Each row has a name. After each piece below comes the name of the row it's from, unless a question asks for something else. Each question is about the rows just above it.

[-1.15 -0.46  1.94  2.23 -3.05 -0.23  0.07  0.49 -1.42  5.04 -1.26  2.92
 -4.44  2.27 -4.50  3.66  2.33 -2.10 -1.77 -3.91  4.66 -1.26 -2.49  0.28
 -0.55 -1.62  2.02  2.05  2.20 -3.84  1.80 -2.98 -0.98  5.95  3.44  4.21
 -1.87 -4.07 -5.53  2.63 -2.68  2.02 -4.63  0.19 -1.51  0.40 -5.88  4.78
 -0.87 -4.00  1.42  1.95  1.96  6.09  1.18 -3.01  5.44] -> (11)
[-3.81 -3.08  2.97 -0.03 -6.49  1.18  2.77  2.83  8.34 -1.54 -1.00  0.21
  4.51 -2.80 -2.21  2.24  1.60 -1.13  5.49 -0.91  7.01 -0.81  2.40 -3.75
 -2.53  3.06 -1.03  0.15  1.41  1.28 -2.98 -1.18  4.87  3.77 -3.15 -2.46
  4.25  4.61 -5.36 -0.49  9.04 -4.09  0.92  0.16  3.92 -3.78 -4.68 -3.29
 -7.38  0.59  3.89  0.22 -3.89 -3.39  2.22 -2.06 -1.01] -> (9)
[-0.48  4.39  3.88 -0.04  1.57 -2.28 -1.27 -3.72 -3.90 -3.49 -1.83  1.44
  1.11 -5.96 -2.66 -1.34  2.95 -0.02  1.96  1.05 -2.63  1.17 -2.99  1.39
  7.62  2.31  4.07  0.99  6.36 -0.06  0.21  4.99 -0.39  0.76  0.21 -1.00
 -4.52  3.20  0.10  1.13  1.24  3.24 -2.87 -0.06  4.95 -0.21  0.43 -0.08
 -2.31 -2.39  6.39 -1.26 -1.77 -1.78 -3.05 -0.26 -5.13] -> (100)
[-3.78  2.96  2.08  1.18 -2.99  1.17  6.43  0.63  2.25 -0.73 -3.67 -0.98
 -1.39  1.31 -3.83 -3.92 -5.11  4.98 -1.83  1.18 -1.72  0.64  0.91  1.81
 -0.61 -5.65  3.16 -1.49  1.47  3.95 -3.47 -3.46  3.22 -3.25 -3.67  4.82
  0.44  0.77  3.57 -5.15 -4.59  2.71  1.04 -1.27 -3.17  5.43  1.60  1.89
 -2.45  1.35  2.33  1.11 -2.10 -4.13  4.75  2.69  1.17] -> (51)
[-3.75 -0.64 -0.30  0.29  3.79 -3.71 -0.68 -1.06  2.62  0.89 -0.40  0.55
  1.52 -8.33 -0.06  5.49 -2.57  1.83 -0.42  4.29  2.55 -0.31 -7.22  4.15
  5.25  1.32  4.39 -1.08  2.19  1.85 -4.03 -0.52  1.07 -0.81  6.30  1.69
  3.77 -1.17  0.01 -0.27 -6.68  2.25  0.77 -1.14  0.87 -1.12  0.92  0.17
 -4.33 -2.05 -0.82  1.08  1.63 -1.07  0.40 -0.90 -6.39] -> (90)
[-1.69  3.59  3.20 -0.32  5.49  1.70 -2.93 -1.22  3.30  5.91 -0.70  2.69
 -0.30 -4.88  1.06 -2.52  1.83 -1.87 -1.93 -2.87 -1.39  1.14  0.16  1.23
 -2.70 -4.95 -1.66 -2.00 -0.06 -3.03 -4.82 -2.36  0.98  4.65 -1.51  1.84
  6.11 -0.42  1.62  0.26 -2.73 -2.33 -0.18 -2.55  1.53 -1.23  5.06 -1.18
 -7.50 -3.48  0.01  3.73 -2.44 -5.65 -2.68 -6.91  1.86] -> (55)
[-4.59 -3.20 -0.37  0.15 -2.14 -4.34  4.13 -2.28 -1.21 -3.57  0.01 -1.09
  1.95 -0.29  1.66  4.36  2.18 -1.54 -2.73 -2.74 -2.47 -2.00  1.20 -2.83
  1.96  3.50 -0.76  7.57 -0.15  1.49  0.63 -1.87  0.84 -3.32  0.67  0.60
 -3.62  0.14  2.60 -5.60  3.38 -1.08  4.68  0.07  0.08  1.57  0.25  0.21
 -1.56 -4.02 -0.31 -7.13 -1.40 -0.06 -3.88 -1.59  6.24] -> (19)
[ 2.27 -4.50  3.65  2.33 -2.10 -1.77 -3.91  4.66 -1.26 -2.49  0.28 -0.55
  8.29 -4.75 -0.18  1.49  4.24  3.45 -4.03 -2.03  5.77  5.34  1.26 -3.46
 -1.38  3.91 -3.04  1.64 -0.01  0.20  1.46 -0.10  1.93  4.60  1.40  3.49
  3.20  0.10 -4.52  1.51  2.49 -1.64 -0.36 -1.63  2.82  0.40 -1.64 -5.44
 -3.82 -0.72  0.19 -1.31 -7.12 -3.43  0.09 -0.42 -3.61] -> (33)
Give the next 3 entries after [-0.29  1.66]. => [ 4.36  2.18 -1.54]
Which row holds this, read backwards? [-4.52  0.10  3.20] => (33)
Which row holds this, read backwards? [-0.55  0.28 -2.49 -1.26  4.66 -3.91 -1.77 -2.10  2.33  3.66 -4.50  2.27] => (11)
The next 3 entries after [-3.47 -3.46  3.22 -3.25 -3.67]: => [4.82 0.44 0.77]

[-3.15 -1.12 -7.30  0.54 -1.50 -3.21 -5.05 -4.55  6.29 -2.38] -> (88)
[-1.62  1.32 -2.88 -6.48 -0.02 -7.21  0.86  7.37  7.46 -1.85] -> (78)
[-8.06  7.60  2.44 -0.37 -1.66 -7.36  7.08  7.07  3.48 -4.12] -> (68)
[-3.19 -1.48 -7.77  4.54  0.71  1.39 -8.34  5.25  0.52 -1.31] -> (101)
[-7.77 -3.19 -1.48 -4.36 -2.58  7.68 -5.28 -8.26  5.31  4.79] -> (139)
[ 5.28 -4.48  4.09  0.78 -1.39 -5.04 -4.60 -3.64 -5.85 -8.37] -> (5)
[-7.70 -4.48 -4.04 -2.30 -2.48 -2.40 -8.48 -1.95 -4.11  2.22] -> (175)
[ 2.50  4.33 -7.67 -3.92  4.05  1.68  0.02 -0.16 -0.33 -3.75] -> (141)
[ 4.58 -8.06  7.58  2.44 -0.37 -1.66 -4.90 -2.11 -2.84 -4.55] -> (98)
[ 8.52 -5.95 -0.79 -0.53 -3.75  5.33 -2.30 -5.97  2.56 -6.87] -> (194)
The next 3 entries after [-7.77 -3.19 -1.48]: => [-4.36 -2.58  7.68]
The next 3 entries after [-8.06  7.58  2.44 -0.37 -1.66]: => [-4.90 -2.11 -2.84]
Give the next 3 entries after [-3.75  5.33 -2.30]. => [-5.97  2.56 -6.87]
What are the next 3 entries after [-0.79 -0.53]? => [-3.75  5.33 -2.30]
Which row holds [-3.75 -0.33 -0.16  0.02  1.68  4.05] read backwards? => (141)
Which row holds [ 6.29 -4.55 -5.05] read backwards? => (88)

[ 0.53 -5.19 -3.28 -4.52 -2.70 -3.82 -2.55] = (133)
[-1.89  1.20  0.82  1.03  0.68  1.16  0.97] = (91)
[ 3.32  2.16  3.00  1.96  1.22 -0.25  2.03] = (28)
[-1.86  1.88  1.22  1.64  1.03  1.36  0.86] = (47)
[-0.23  1.23  0.86  1.04  0.69  1.26  0.99] = (163)
[-0.46  1.47  0.96  1.34  0.85  0.20 -0.89] = (35)
[ 0.86  1.04  0.71  1.26  1.96  1.24 -0.25] = (122)
[-0.25  1.24  1.96  1.26  0.71  1.04] is which row, read backwards? => (122)
Which row holds this, read backwards? [1.26 0.69 1.04 0.86] => (163)
Give the next 3 entries after [-1.89  1.20]. => [0.82 1.03 0.68]
Which row holds [-3.82 -2.70 -4.52] read backwards? => (133)
Give the next 3 entries after [-0.46  1.47  0.96]. => [1.34 0.85 0.20]

[-3.47 -5.29  7.34 -7.51 -3.55 -5.96] -> (119)
[ 4.88  3.53  1.69  2.52 -1.61  0.99] -> (43)
[-5.81 -1.29  9.41 -2.02 -6.75  1.69] -> (67)
[ 4.42 -3.45  0.53 -0.22 -2.73  0.64] -> (75)
[ 9.67  7.34 -5.29  8.16 -5.12  0.13] -> (25)
[ 4.88  3.53  1.69 -1.61  2.52  6.72] -> (18)
[-1.61  2.52  1.69  3.53  4.88] is which row, read backwards? => (43)
Give the next 3 entries after [-5.29  7.34]. => [-7.51 -3.55 -5.96]
[ 4.88  3.53  1.69 -1.61  2.52  6.72] is in which row? => (18)
[-6.75 -2.02  9.41 -1.29 -5.81] is which row, read backwards? => (67)
The next 3 entries after [-1.29  9.41]: => [-2.02 -6.75  1.69]

[ 4.12  8.86  9.46 -3.34  9.53 -2.36  9.23] -> (10)
[ 5.24 -2.56 -6.99  0.05 -6.18 -0.82 -6.98] -> (62)
[ 4.12  8.86  9.46 -3.34  9.53 -2.36  4.14] -> (39)
q: [ 4.12  8.86  9.46 -3.34  9.53 -2.36  9.23] => (10)
What are the next 3 entries after [-2.56 -6.99]? => [ 0.05 -6.18 -0.82]

[-2.44  4.94  1.32  2.81] = (143)
[-1.50  8.40 -2.80  1.78] = (105)
[ 8.38 -2.80 -5.51  2.75] = (31)
[ 5.42  7.12 -5.88  0.21] = (29)
[ 5.42  7.12 -2.80  1.78] = (44)
[ 9.15  6.23 -6.87 -2.21] = (26)
Which row holds this, read backwards? [-2.80  8.40] => (105)
q: [ 9.15  6.23 -6.87 -2.21] => (26)
q: [-2.44  4.94  1.32  2.81] => (143)
q: [ 5.42  7.12 -5.88  0.21] => (29)
Where do [-1.50  8.40 -2.80  1.78] appear? => (105)

[ 0.12  4.15 -8.11  0.07 -0.38 -5.64 -0.74 -0.63 -2.43] : (109)
[ 1.26 -0.45  0.07 -8.11 -0.73  0.89 -0.74 -2.56 -2.02] : (21)
[ 4.15  0.12 -8.11  0.07 -1.79  0.77 -1.95 -4.98 -4.97] : (60)
Which row holds this, read backwards? [-0.74  0.89 -0.73] => (21)
The next 3 entries after [ 0.12  4.15 -8.11  0.07]: => [-0.38 -5.64 -0.74]
[ 0.12  4.15 -8.11  0.07 -0.38 -5.64 -0.74 -0.63 -2.43] is in which row? => (109)

[ 2.05 -2.98  3.48 -1.54  2.56 -1.64 -1.87 -3.10] = (195)
[ 2.27 -0.90 -6.69  1.19 -3.28 -0.10  0.75 -0.37] = (111)
[ 8.14 -0.49 -0.83 -1.34  2.25  3.97  2.29  2.37] = (121)
[ 8.14 -0.49 -0.83 -1.34  2.25 -3.13  2.47 -0.32] = (71)
[-4.49  0.47 -2.55  1.28  2.33 -0.03  2.08  6.57] = (107)
[-5.82  7.57  1.49  4.76  1.04 -1.04  0.79 -2.82] = (92)
[ 1.89 -1.92 -2.58 -1.14  3.43  1.49 -1.71  2.32] = (70)
[ 3.24 -0.49 -0.83 -1.34  2.25 -3.13  2.47 -0.32] = (151)
[-5.67  2.44 -1.90  0.37 -0.74 -2.54  1.28  1.47] = (27)
[-5.82  7.57  1.49  4.76  1.04 -1.04  0.79  1.86] = (120)
q: [ 8.14 -0.49 -0.83 -1.34  2.25  3.97  2.29  2.37] => (121)
The next 3 entries after [ 3.24 -0.49]: => [-0.83 -1.34  2.25]

[-5.03  4.80  0.01 -4.83  4.56  0.87 -4.98 -4.97 -2.96  3.41  1.36  3.97
 -5.15 -5.13  5.33] : (96)
[ 3.51 -1.58  2.94  3.57 -1.07  1.32  3.79  3.74  2.94  0.35  1.32 -0.26
  3.71  2.68 -2.49] : (137)
[ 5.95 -6.44 -0.13  6.02 -5.79  0.54  5.81  5.83  2.08 -2.01  1.01 -3.62
  6.36  7.23 -6.72] : (65)
[-5.03  4.80  0.01 -4.83  4.56  1.60 -4.98 -4.97 -2.96  3.41  1.36  3.97
 -5.15 -5.13  5.33] : (85)
[-5.03  4.80  0.01 -4.83  4.56  0.87 -4.98 -4.97 -2.96  3.41  1.36  3.97
 -0.88 -5.13  5.33] : (129)
Give the next 3 entries after [-5.03  4.80  0.01 -4.83  4.56  1.60 -4.98]. => [-4.97 -2.96  3.41]
Which row holds [-3.62  1.01 -2.01  2.08  5.83  5.81  0.54] read backwards? => (65)

